In the rows, zero is written as 128.
Each named move below is a turn or a mirror, shown by a few rows before and after it. Which moves, in which order, take the first row of each later pair to the second? The first pair is answered.
move j_482:
[101 152 127 160 146 135 138 120  99 145 148 164 148  83 128  99 104 132
 148 112]  ->  [104 155 118 161 142 146 144 117  99 142 162 171 143  92 130  98 104 131
 144 115]
[114 119 117 116 165 142 125 138  64 138 120  87  80 104 145 170 146 148
 122 203]  ->  [117 114 110 119 164 149 129 135  64 136 126  94  76 109 148 170 146 146
 128 204]
[114 139 130 129 130 113 110 119 125 152 106 113 128 103 148 124 139 145
 145 134]  ->  [127 137 104 130 119 146 119 116 127 145 132 127 120 132 165 122 144 141
 151 145]
move j_761:
[ 95 134 160  92 138 112 146 147 147 131 106 141 141  83  58 118  67 133
  90 126]  ->  [139 113 174  95 107  85 128 159 200  86 133 150 148 133  98 125 109 137
  91  88]
[147  78 191  89 163  85 106 123 172  99  78  94 181 108 139 168 118 144
 123 156]  ->  [132 120 175 137 173  73 116  99 160 127 104 146 215  86 150 120 155 140
 168 110]
[105 107 120 139 172 107 102 123 110 153 115  99 141 122 163 136 156 137
 139 137]  ->  [107 100 119 130 167 110  99 129 108 148 111  95 133 128 163 142 149 139
 136 140]
[141 119 130 124 153 126 152 144 110 153  94 120 148  99  93 110  74 123
  91 139]  ->  [183  98 150 126 122 102 126 159 160 106 119 117 148 148 136 120 115 128
  94 104]
move j_927:
[142 120 162 154 123  70  97 102 151 102 107 168 176 121 135  97 172 156
 159  65]  ->  [150 105 120 130  71 161 151 126 167  82 124 188 144 161 106  90  67 134
 110 121]
[107 128 129 123 137 125 121 145 114 173  86 102 130  84  86 125 133 123
 143 163]  ->  [110 125 121 120 126 144 128 150 113 167  98 109 119  96  88 121 118 121
 133 179]
[135 113 151 121 109 124 114 141 146 105 111 121 121 130 110 146 109 113
 117 124]  ->  [124 126 111 135 112 164 127 117 117 128 142 133 106 145 139 143 140 124
 138 148]
Pairs:
(2 to 3 moves a pair)
[135 113 115 128 122 149 133 128 141 122 145 111 111 174 159 146 168 131
 131 136]  ->  [143 105 136 121 123 117 124 135 154 104 127 110 122 164 150 149 161 129
 121 114] | j_927 j_482
[143 123 103 113 141 131 112 139 130 112 148 112  94 169 164 163 186 149
 143 131]  ->  [114 127 121  91 167 131 116 137  96 143 109  84  89 126 122 167 137 143
 124 162] | j_761 j_761 j_482
[109 131 163 123 159  95 128 116 109 145 103 102 157  68 108 123 119 150
 126 112]  ->  [131 124  97 123 124 192 163 118 110 134 171 128 111 150 149 121 115 155
 119 163] | j_482 j_761
[ 89 162 113 152 132 114 133 134  98 130 116 108 142  64 130 100  89 135
 158  91]  ->  [ 90 159 112 145 121 115 139 138 100 117 112 108 136  65 121 102  69 131
 148  91] | j_927 j_927 j_927
[ 95 141 114 115 161 132 137 107 107 143 108  96 129  87 121 142 145 114
 130 135]  ->  [136 111 114  97 123 149 135 131 154  96 132  89 107 146 137 161 140 114
 108 145] | j_761 j_927
[132  95 178 108 153  64  65 131 151 111 105  60 118 116 128 164 187 161
  99 132]  ->  [113 148 170 164 146  45  97 119 160 130 128 151 179  85 118  98 171 137
 125  66] | j_927 j_761 j_482
[116 128 144 118 148 117 122 124 106 146  96  91 130  90 110 144 123 147
 120 147]  ->  [142 124 100 128 119 162 141 117 131 124 167 129 117 156 157 133 152 145
 136 145] | j_482 j_761
[ 94 145 144 163 176 110 115 140  77 156 100 119 126  87  52 109  41 112
  88 119]  ->  [181  87 148 142 118 112  85 170 167  70 163 112  95 206 123 136  96 118
  69 100] | j_761 j_482
[112 127 145 110 159 107 154 116 124 156  59 129 128  87 109 125 118 110
 126 124]  ->  [125 128 147 129 156  89 133 114 139 148  89 139 131 110 154 127 183 122
 154  96] | j_482 j_927
[155 112 121 133 126 112  90 124 151 106 141 126 127 158 170 151 190 136
 141 130]  ->  [140 135 118 149 140 107 100 116 135 126 148 147 140 138 168 136 200 138
 156 118] | j_761 j_761 j_761
[136 155 122 111  51 166 184 156 154  78 118  88  91 131 106 141  63 114
 105 148]  ->  [155 150 112 129  39 160 167 154 179  64 157 106  90 170 155 139 132 126
 128 124] | j_927 j_927 j_482
[ 94 174  97 184  98 168 162 138 131 122 144 159 149 138 138  67  74  94
 137 120]  ->  [120 120 162 118  96 114 122 172 160  82  86  80 132 138 113 121  52 109
  88 132] | j_482 j_761
[101 155 142 163 123 143 141 150 143 167 109 126 184  73  89 110  96 125
 118  77]  ->  [ 93 156 115 169 127 177 153 143 129 183 126 132 169  84  94 113  99 130
 123 102] | j_927 j_482
[ 98 127  99 137 165 196 190 151  94 141 123 147 120 113 110 110 105 146
 137 175]  ->  [ 86 130 130 137 189 144 170 146  84 156  91 128 142  71  94 115 123 150
 145 151] | j_482 j_927
[150 155  78 174 144 146 144  78 103 137 173 141 142 106 126 107 112 140
 156 156]  ->  [164 122 144 129 144  73 113 105 138 102 100  87 148  79  91 140  81 138
 114 148] | j_927 j_761
[118 124 144 161 134  81  69 113 109 138 110 126 177 115  84 127 143 145
 155  93]  ->  [142 102  96 151  83 161 102 126 145 105 164 158 153 192 102 113  94 126
 124 117] | j_482 j_927 j_927
[132 116 154 122 126 117 134 138 152 111 109 120 133 122 106 117  94 127
 111 119]  ->  [123 124 156 136 150  91 113 121 135 129 118 117 142 104 131 124 149 142
 136 109] | j_927 j_927
[103 164 148  96 114  99 160 113 110 173  71  91 151  86  84 127  95 143
 127 114]  ->  [147 165  84 131  75 168 178 101 127 153 166 140 133 176 154 116 150 148
 152 118] | j_761 j_927 j_761
[181 118 123 138 119 116 121 126 142 124 130 126 110 147 160 125 146 119
 142 111]  ->  [152 141 125 148 140 105 131 108 119 152 104 134 132 101 130 103 119 112
 150 106] | j_927 j_482 j_761
[144 134 145 110 144  79 101 116 133 111 101  96 133 130 114 151 166 135
 124 122]  ->  [142 146 106 134 151 125 110  97 110 131 136 108 115 146 141 150 185 140
 147 146] | j_927 j_927
[154 104 155 130 126 134 111 132 140 131 105 131 108 117  90 151  87 153
  93 156]  ->  [149 112 172 159 151  86  94 115 138 138 113 136 136 105 118 143 151 160
 130 114] | j_927 j_927 j_761
[108 130 140 134 122 135 119 133 125 133 104 164 158  96 111 107 130 116
 141 131]  ->  [106 129 145 118 129 141 121 134 117 135  98 153 155  93 104 110 118 120
 133 149] | j_761 j_761 j_761
[144 122 101 112 126 167 144 138 124 132 136 126 113 141 124 143  93 121
 126 151]  ->  [132 127 130 118 162 123 113 119 107 146 112 100 120 116 132 161 143 131
 148 143] | j_927 j_761
[137 108 131 111 117 106 110 139 170 100 115 110 135 123  98 113  96 122
 116 109]  ->  [115 121 121 114 127 116 120 130 149 119 111 111 138  98  85 103  79 122
 119 121] | j_761 j_761
[142  95 144  99 103 112 120 165 128 133 125 124 131 127 142 161 130 117
 115 149]  ->  [124 117 116 115 116 138 132 144 100 162 143 133 126 114 138 150 135 122
 131 169] | j_927 j_761 j_761
[136  91 196  89 147  94 120 157 135 119  66  81 130  96  70 142  38 101
  59 128]  ->  [170  79 192 132 155  63  70 128 149 107 136  78 119 155 178 171 210 138
 126 101] | j_927 j_761 j_927
[143 110 141 118 110 138 146 155 170  87 127 134 139 162 116 129  94 112
  90 123]  ->  [109 120 166 132 174  87 116 127 124 135  91 101 145 100 118 147 151 134
 126 123] | j_927 j_761 j_927
